In the data rows, the value 128 means zero.
Here is a table of points, one per row:
[179 133 156 126 103 116 103  83 123 111 131 107 129 105 128 150 100 136
 132 111 146 119  84 138 113 103 119  82 128 143 135 130 110 166 102 103
 124 111 142 142 131 145 126 115 120 147 148 135 157 144 165 232 147]
[103 110 124 131 116 120 110 159 137 122 122 108 106 115 117 130 127 122
  75  96 149 140 152 213 219 197 183 144 161 136 138 136 115 143 120 126
 135  86 112  89  89 133 129 107 156 161 107 106 146 112 132 117 163]
[120 132  82 121 128 101 104 127 158 183 212 226 208 173 136 120  95 104
 124 112  88 116 100 144 119 127 128 120 123 136 130 121 109 119 127 131
 112 144 110  95 128 121 113 124 169 142  91 111 144 107 129 124 100]
[190 142  89  94 134 155 125 145 116 102 128 138 116 124 144 123 151 170
 175 184 140 193 126 193 175 166 163 138 109 145 111 150 119 145 138 129
 119 116 127  98 106 135 115 157 116 112 165 125 141 146 101 131 104]
[109 134  84 138 109 113 130 154 103 113 108 123 135 133 114 109 128 126
 121 141 116 112 112 110 113 137 123 128 125 100 102 124 119 105 146 142
 121 126 149 134 128 115 119 129 131 132 128 127 140 187 215 243 142]
[152 110 178 144  99 159 133 136 125 173 141 140 143 142 168 142 123 145
 132 158  94  96 103 103 132 124 148 144 108 122 145 133 131 137 123 112
 135 110  72 127 125 128 111 103 135 166 165 128 106 126 121 123  87]
[132 116 106 162 101  83 121 119 106 120 118 107 101 111 154 138 137 170
 177 190 139 174 144 189 117 110 109 155 127 109 156 101 103  98 115 124
 140 112 128 101 139 113 129 115 145 100  73 142  81 144 115 125 106]
[105 105  93 118 122 137 109  79 132 112 137 123 104 129  99 121 121 135
 114 132 111 115  84 124  96 108 139 162 164 174 173 190 181 134 155 145
 127 145 147 103  45 125 128 118 118 110 121 128  69 119 123 121 168]
[120 108  71 123 140 126 168 147 157 140 145 120 135 138 140 153 138 126
 109 124 149 167  82  99 125 117 126  59 132 127 110  92 140 169 156 127
 112  89  86 142 103 119 140 106  99  87 137 130 109 128 126 109  83]
[ 91 145 143  92 135 137 112 126 157 150 126 143 139 142 176 124 137 125
 107 150 170 124 136 115 113 115 119  92 134 112 131 140 123  75 121 101
 147  95 142 103 137  98 131 116 176  67 165 106 104 109  86 138 147]
[118 108 136 143 114 125  95 136 109 122 111 122 117 150 112  91 128 105
 116 119 145 130 148 117 157 169 185 144 180 179 175 132 144 152 104 129
 127 136 121  96 142 107 123 141  76  72  92 146 173 119 118 145  88]
[ 91 103 114 141 130 123 137  97 138  90 129  90 140 114 152 113 141 116
 106 146  67 122 107 127 135 100 135 151 116 106 115 122 120 166 133 115
 126 147 145 170 154 135 112 148 145 120 127 104 167 104 123 121 165]
[122 150 117 106 131 125 110 162 109 159 123 101 133  98 124 139 120 128
 135 138 154 129  90  99 146 134 144 152 146 170 164 177 205 140 193 155
 165 147 143 160 170 115 116 133 146 148  63 140 128 113 125 122 165]
[ 95 116 164 116  92 140 129 108  87  88 117 141 113  97 123 120 100 112
 115 129 153 107 180 155 106 127 125 131 119 146  96 134 155 169 148 118
 124 151 135 142 128 111 141 120 163 131  83 115 133 119 101 127  75]
[156 139 155 130 115 149 153 162 176 149 123 139 118  91  90 125  98 119
 128 143 122  99 148 130 112  86 128 117 118 104 148 108 123  97 130 163
 104  78 129  85 125 129 106 121  99  96 115 115 185  96 119 123 149]
[173 179 169 168 155  92  81 134 107 108 110  88 125 110  99 107 117  99
 139 100  99 111  80 115 137 131 101 144 103 127  86 120 127  96 120 118
 111  85 114 120  89 103 113 109 146  87 109 115 108 105 116 107 104]
[ 84 114 140 135 125 108 109 160 137 108 140 128 106 124 124  85  89 121
 145 113 172 150 121 116 118 110 124 104 128 122 118 141 137 160 103 107
 117 157 148 144 141 169 124 119 149 128 153 132 141 172 161 123 169]
[ 60 134 139  96 166  93 121 140 136 100 119 120 148 160 157 173 155 156
 190 114 131 104 151 106 113 131 131 125 108 139 137 106 125 142 140 125
 113  84 135  69 125 142 119 127 106 142 127 109 108 134 102 139 118]
[169 121 133 122 123 110 131 153 124 136 149 137 126 179 158 153 135 117
 115 124 158 111 139 156 111 109 124 108 132 113 114 137 148  70 136 110
  96 141  86 158 146 138 127 114  65 143  98 103 151 140 113 113 152]
[155  91 127 115 141  82 165 119  88 125 139 130 100 128 111 113  96 129
 110 114 134 131 122 108 114 108 129 175 110 130 107 119 103 129 124 105
 128  72 129 122 160 122 179 188 144 150 161 157 148 105 146 117 162]
[ 82 123  74 123  88 140 115 141 114 136  99 119 114 115 109 111 121 130
 136 105  85 136  87 131 107 147  66 135 117 134 127 114 134 146 110 125
 115 147 130 140 164 111 140 126 126 151 164 107 151 116  95 132 158]
[ 99 142 112 145 116 147 158 121 121 163 136 156 146 175 154 163 147 135
 142 127 142 158 153 132 120 119 131 173 117 138 119 109 137 105 103 120
 142  65 148 186  92 146 111 100 149 126 125 146 143 123 116 131 134]
[126 129  74 144 127 128 106  67 133 127 142 101 133 107 125 122 107 135
 118 132 116  98 175 101 107 163 124  82 113 122 111 145 125 113 111 138
 117  99 119 127 134 129 151 168 145 153 140 197 162 167 118 114 157]
[155 110 141 114 125 150 163 153 181 127 137 124 150 143 155 121 109 118
 134 118 151 132 117 104 136 121  83 172 107 125 123 123 121  97 116 110
 138 172 119 119  59 109 125 137  91 160  92 131 165 142 116 121 108]
[ 82 123 162 104 132 125 124  57 143 139 119 114 132 115  90 130 119 120
 167 186 144 204 142 161 176 172 152 142 131 111  88 118 138  85 115 120
 115 145 134 117 159 122 117 100  84 162 138 105 104 113 141 118 104]
[142 166 131 229 237 228 179 135 124  96 101 129 113 120 115  91 115 124
 124 117 148 141 135 111 115 115 131 106 135 136 146 129 115  88 128 123
 124 128  84 124 150 118 114 111 143 172 114 110 108 112 122 136 137]
[105 121 103 133 129  91 150  91 113 162 123  98  96 121 125  94 123 102
 124 110 179  84 120 135 127 126 151 145 127 110 139 132 107 164 138 149
 112 163 166 156 133 115 104 113 127 156 156 125 111 112 107 126  74]
[182 129  81 120 133 121 105 128 140  99 126 117 138 126 120 128 128  89
 124 117 144  95 158 139 123 105 113 147 127 122 114 123 168 144 152 197
 223 145 131 133 163 189 144 135 132 134 157 118  86 104 127 130 116]
[130 142 186 137 124  92 137 104 127 114 133 131 124 129 138 125 116 119
 110 118 105 152 165 128 123 133 109 135 146 173 182 193 171 136 200 198
 166 138 152 157 135  93 115 128 118 123 180 112 149 141 136 116  96]
[171 121  83  99 123 116 146 108 118 100  98 131 146  99 117 118 106 122
 123 113  92 110 150 122 140 177 179 152 205 167 183 146 130 128 116  85
 109 126 129 168 136 132 122 103 109  87 127 107 103 126 125 116 108]
[ 98 140 137 124 113 122 159 124 116 112 126 131 122 137 119 107 143 105
 157 134  88  95  98 145 167 107 128  68 137 146 133 128 130  72 105 121
 135 145 140 143 140 156 205 174 144 143 146 176 148 140 135 124 138]
[ 92 113 159 118 109 145 109 129 122  98 120 123 130 115 117 143 116 143
  89 107 154 116  82 126 104 150 131 135 128 121 132  97 104  67 122 134
 101 141 144 146 158 159 134 193 146 145 157 171 120 145 139  98 101]
[137 255 147 182 177 149 152 134 104 132 122 125 117 115 122 127 105 117
  91 131 103 107 100 136 122 127 125 146 119 104 114 104 125 167 115 103
 132 164 144  95  99 124 129 126  76 109 148 128 111 134 120 109 137]
[145 118 157 128 140 129 194 155 161 153 159 116 109 134 145 173 165 132
 123 137 116 120 119 118  88 176 116 130 135 148 107 123 124 116 105 130
 113 185 108 111 113 138 109 122 177  89 133 116 139 104 136 144 126]
[136 137 151  82 131 128 109  98 129 111  93 148 111 123 111 125 162  83
 110 115  99 135 115 117 123 110 116 133 142  92 123 124 128 152 125 119
 123 105  57 121 124 108 109 130 164 155 142 194 144 199 171 147 144]
[150 127 130 132  96 141 171 136 146 139 123 147 132 156 130 152 145 115
 118 113 127 132 135  96 141 117 106  86 108 112 131 165 119 164  96 112
 121 105 176  75 158 110 100 143 123 134  79 115  75 114 144 107 129]
[126 113 163 140 131 128 152 144 162 153 131 161 168 119 130 126 150 146
 129 115 140 127 146 144 112 122 152 107  92 134 125 116 111 153 111 152
 128 148  78 155 122 113 137 144  87  78 104 126  73 143 124 124 184]
[152 110 147 106 128 132 112  93 109 111 106 140 101 142 114 120 122 144
 134 113 102 138  80 104 126 135 123 100 130  93 119 107  92 152 162 196
 207 152 156 149 144 169 132 104 134 129  93 104 156 128  98  93 150]
[139 100 101  95 146 153  93 144 102 154 120 110 104 104 129 120 112 113
 114  98  75 132 175 133 135  99 140  87  89 140 118  91 128 109 129 113
 121 165 162 117 125 110 123 103 142 138 147 150 128 161 175 145 152]
[164 109 165 145 124 158 139 135 145 144 142 138 189 137 134 134 185 162
 138 113 165 137 145 131 121 110 126 154 144 127  89 123 123 138 152 109
 120 127 166  92 149 104 145  96 124 131 141 142 144 134 115 118 132]
[133 123 140 140 131 120  93 157 146 156 101 118 120 123  98 133 135 119
 104 123 111 157 148 102 129 115 120 151 111 104 141 131 121 138 137 119
 121 154 152 153 133 224 217 184 155 149 132 112 125 125 105 142  79]
[ 95 136  89 117 120 103 105 126  85 113 126 140 132 118 146 157 176 196
 145 132 157 142 160 105 148  94 126 139 109 110 126 140 120  97 101 132
 126 158  87 130  93 125 111 114 124 110 137 112 162  99 163 106  85]
[112 120 152 116 157 170 118 162 146 154 191 139 117 135 129 126 122 156
 131 128  97  94 151 126 133 129  91 125 148 108 111 144 107 126 120 118
 129  79 133 163 153 121 120 125  78 106  92 124  84 128 136 125 112]
[156 131 129 139 113 120  98 143 120 130 133 143 147 161 134 160 167 148
 180 191 155 141 167 127 140 152 108 107 143 115 143  93 116 158 131 124
 112 145 117 155  83 105 117 142 128 149 163 128 102  92 130 112 178]
These points spread out most along one direction. Take the direction at right angles to it along which they spread out most. Go by this last direction. Where along it does each point below lie, from 0 to 99? 50 is the average, and the first point above lies past it. One standard deviation of the points above along it is 16.
[173 179 169 168 155  92  81 134 107 108 110  88 125 110  99 107 117  99
 139 100  99 111  80 115 137 131 101 144 103 127  86 120 127  96 120 118
 111  85 114 120  89 103 113 109 146  87 109 115 108 105 116 107 104] 55
[182 129  81 120 133 121 105 128 140  99 126 117 138 126 120 128 128  89
 124 117 144  95 158 139 123 105 113 147 127 122 114 123 168 144 152 197
 223 145 131 133 163 189 144 135 132 134 157 118  86 104 127 130 116] 39
[156 139 155 130 115 149 153 162 176 149 123 139 118  91  90 125  98 119
 128 143 122  99 148 130 112  86 128 117 118 104 148 108 123  97 130 163
 104  78 129  85 125 129 106 121  99  96 115 115 185  96 119 123 149] 60
[136 137 151  82 131 128 109  98 129 111  93 148 111 123 111 125 162  83
 110 115  99 135 115 117 123 110 116 133 142  92 123 124 128 152 125 119
 123 105  57 121 124 108 109 130 164 155 142 194 144 199 171 147 144] 72
[155  91 127 115 141  82 165 119  88 125 139 130 100 128 111 113  96 129
 110 114 134 131 122 108 114 108 129 175 110 130 107 119 103 129 124 105
 128  72 129 122 160 122 179 188 144 150 161 157 148 105 146 117 162] 68
[156 131 129 139 113 120  98 143 120 130 133 143 147 161 134 160 167 148
 180 191 155 141 167 127 140 152 108 107 143 115 143  93 116 158 131 124
 112 145 117 155  83 105 117 142 128 149 163 128 102  92 130 112 178] 46
[133 123 140 140 131 120  93 157 146 156 101 118 120 123  98 133 135 119
 104 123 111 157 148 102 129 115 120 151 111 104 141 131 121 138 137 119
 121 154 152 153 133 224 217 184 155 149 132 112 125 125 105 142  79] 57
[ 82 123  74 123  88 140 115 141 114 136  99 119 114 115 109 111 121 130
 136 105  85 136  87 131 107 147  66 135 117 134 127 114 134 146 110 125
 115 147 130 140 164 111 140 126 126 151 164 107 151 116  95 132 158] 58
[ 82 123 162 104 132 125 124  57 143 139 119 114 132 115  90 130 119 120
 167 186 144 204 142 161 176 172 152 142 131 111  88 118 138  85 115 120
 115 145 134 117 159 122 117 100  84 162 138 105 104 113 141 118 104] 30
[142 166 131 229 237 228 179 135 124  96 101 129 113 120 115  91 115 124
 124 117 148 141 135 111 115 115 131 106 135 136 146 129 115  88 128 123
 124 128  84 124 150 118 114 111 143 172 114 110 108 112 122 136 137] 64
[ 92 113 159 118 109 145 109 129 122  98 120 123 130 115 117 143 116 143
  89 107 154 116  82 126 104 150 131 135 128 121 132  97 104  67 122 134
 101 141 144 146 158 159 134 193 146 145 157 171 120 145 139  98 101] 66
[105 121 103 133 129  91 150  91 113 162 123  98  96 121 125  94 123 102
 124 110 179  84 120 135 127 126 151 145 127 110 139 132 107 164 138 149
 112 163 166 156 133 115 104 113 127 156 156 125 111 112 107 126  74] 36
